Each row has a name. Each piece below is followed by the name of the row it came from, unless a question asks for something else. Each question is about the rows just above it. Places in a row count from 1.

(86): [184 147 168 192 166  85 141 153 152 155 160]
(123): [ 93 127  96  90 147  92 166 147 132 119 153]
(97): [132 119 147  90 132  92 147 166 127  96 153]
After [132 119 147  90 132], its row goes on with -> [ 92 147 166 127  96 153]
[127  96  90 147  92 166 147 132 119 153] is in which row? -> (123)

(47): [127 133 122 127 136 117 132  94 129 126  94 120 121 126 118  94 121 129
 122 137 127 128 127  79 117 128 147 110 120 128 128 137 136 133 118 130
 158 150 135 106 138 113]
(24): [132 142 105 127 136 128 122 119 109 134  92 152 128 146 124 129 133 116
 134 131 124 124 128 110 130 124 133 122 129 129 127 126 133 121 140 138
 138 116 140 133 138 121]
(33): [132 142 105 127 136 128 122 119 109 134  92 152 128 146 124 129 133 116
 134 131 124 124 128 110 130 124 133 122 129 129 127 126 133 121 140 138
 138 116 140 107 116 122]
Where do [132 142 105 127 136 128 122 119 109 134  92 152 128 146 124 129 133 116
 134 131 124 124 128 110 130 124 133 122 129 129 127 126 133 121 140 138
 138 116 140 107 116 122] appear? -> (33)
which: [132 142 105 127 136 128 122 119 109 134  92 152 128 146 124 129 133 116
 134 131 124 124 128 110 130 124 133 122 129 129 127 126 133 121 140 138
 138 116 140 133 138 121] -> (24)
[122 137 127 128 127  79 117 128 147 110 120] begins in row and place -> (47), 19
Row and place where [129 122 137] starts: -> (47), 18
which: [117 128 147 110 120 128 128 137 136] -> (47)
The row with [127 133 122 127 136 117 132  94 129 126  94 120 121 126 118  94 121 129
 122 137 127 128 127  79 117 128 147 110 120 128 128 137 136 133 118 130
 158 150 135 106 138 113] is -> (47)

(138): [160 155 122 113 108 124]
(185): [117 107  99 182 148 118]
(183): [148 140 116 110 113 142]
(109): [111 105 109 182 164 117]
(155): [148 140 116 110 113 135]
(10): [132 129 112 159 148 123]
(134): [103 158 158 135 141 103]
(133): [ 87 113 164 118 143 121]
(70): [116  98 100 172 139 120]
which: [182 164] -> (109)
[103 158 158 135 141 103] is in which row? -> (134)
which: [ 87 113 164 118 143 121] -> (133)

(85): [117 117 117  67]
(27): [145 121 121 100]
(124): [123 123 140 160]
(82): [138 138 124 106]
(26): [140 123 123 104]
(132): [103 138 138 167]
(2): [137 125 125 111]
which: [123 104] -> (26)
Which value appears more than once in (85)? -> [117]
Row and place where [145 121 121] starts: -> (27), 1
Which row holds [140 123 123]? -> (26)
which: [117 117 117  67] -> (85)
Which value appears more than once in (82)? -> [138]

(117): [146 142 132 117 106]
(74): [163 132 106 132 114]
(50): [126 126 132 106 126]
Where does [126 132 106 126] start? Give its row and place. -> (50), 2
which: [106 132] -> (74)
The value that (50) holds more than once: -> [126]
[163 132 106 132 114] is in which row? -> (74)
which: [132 106 126] -> (50)
Row and place where [132 106 132 114] starts: -> (74), 2

(63): [128 131 133 138 114 136 130  73]
(18): [124 128 126 108 108 124 112 151]
(37): [118 107 116 122 126 110 143 126]
(175): [137 137 145 127 131 136 127 147]
(72): [142 140 127 132 154 126  99 122]
(19): [101 122 122 126 102 108 152 147]
(125): [ 89 122 111 119 118 108 133  94]
(128): [138 128 108 124 126 108 146 149]
Row and place where [101 122 122 126 102 108 152] starts: -> (19), 1
[128 126 108 108 124] is in which row? -> (18)

(62): [ 78 166  98 148 120 111 146 151 136 115 160 161 167 137 146]
(36): [148 148 121 111 146 151 132 102 136 115 160 161 167 148 108]
(76): [ 78 166  98 148 120 111 146 151 132 111 166 131 163  93 155]
(93): [130 101 137 116  88 133 114 103 136 138 166 131 164  93 126]
Where does [121 111 146] start? Give its row and place. -> (36), 3
Which value appears more than once in (36)? -> [148]
Where does [ 98 148 120 111 146 151 132] start? Give its row and place. -> (76), 3
Which value appears more than once in (62)? -> [146]
Go on from [166 131 163  93] to the end of its row. -> [155]

(115): [134 163 151 122 104 163 101 147 131 154 143 116 129 168 135 139 154 154
 125 103 155 155]
(121): [116 128 168 101 147 153 123 116 159 139 154 147 129 124 110 125 140 135
 124 155 178 168]
(3): [134 163 151 122 104 163 101 147 131 154 143 116 125 119 108 115 137  99
  99 116 112 129]
(13): [159 113 141 152 116 152 117 118 113 114 112 137 113 118 119 113 150 111
 162 130 119 133]
After [103 155], its row goes on with -> [155]
Row and place where [116 152 117 118 113 114 112 137 113 118 119 113] starts: -> (13), 5
which: [134 163 151 122 104 163 101 147 131 154 143 116 125 119 108 115 137  99
  99 116 112 129] -> (3)
The row with [116 128 168 101 147 153 123 116 159 139 154 147 129 124 110 125 140 135
 124 155 178 168] is -> (121)
After [168 101 147 153 123], its row goes on with -> [116 159 139 154 147 129 124 110 125 140 135 124 155 178 168]
[101 147 131 154 143 116 129 168 135] begins in row and place -> (115), 7
The row with [116 129 168] is -> (115)

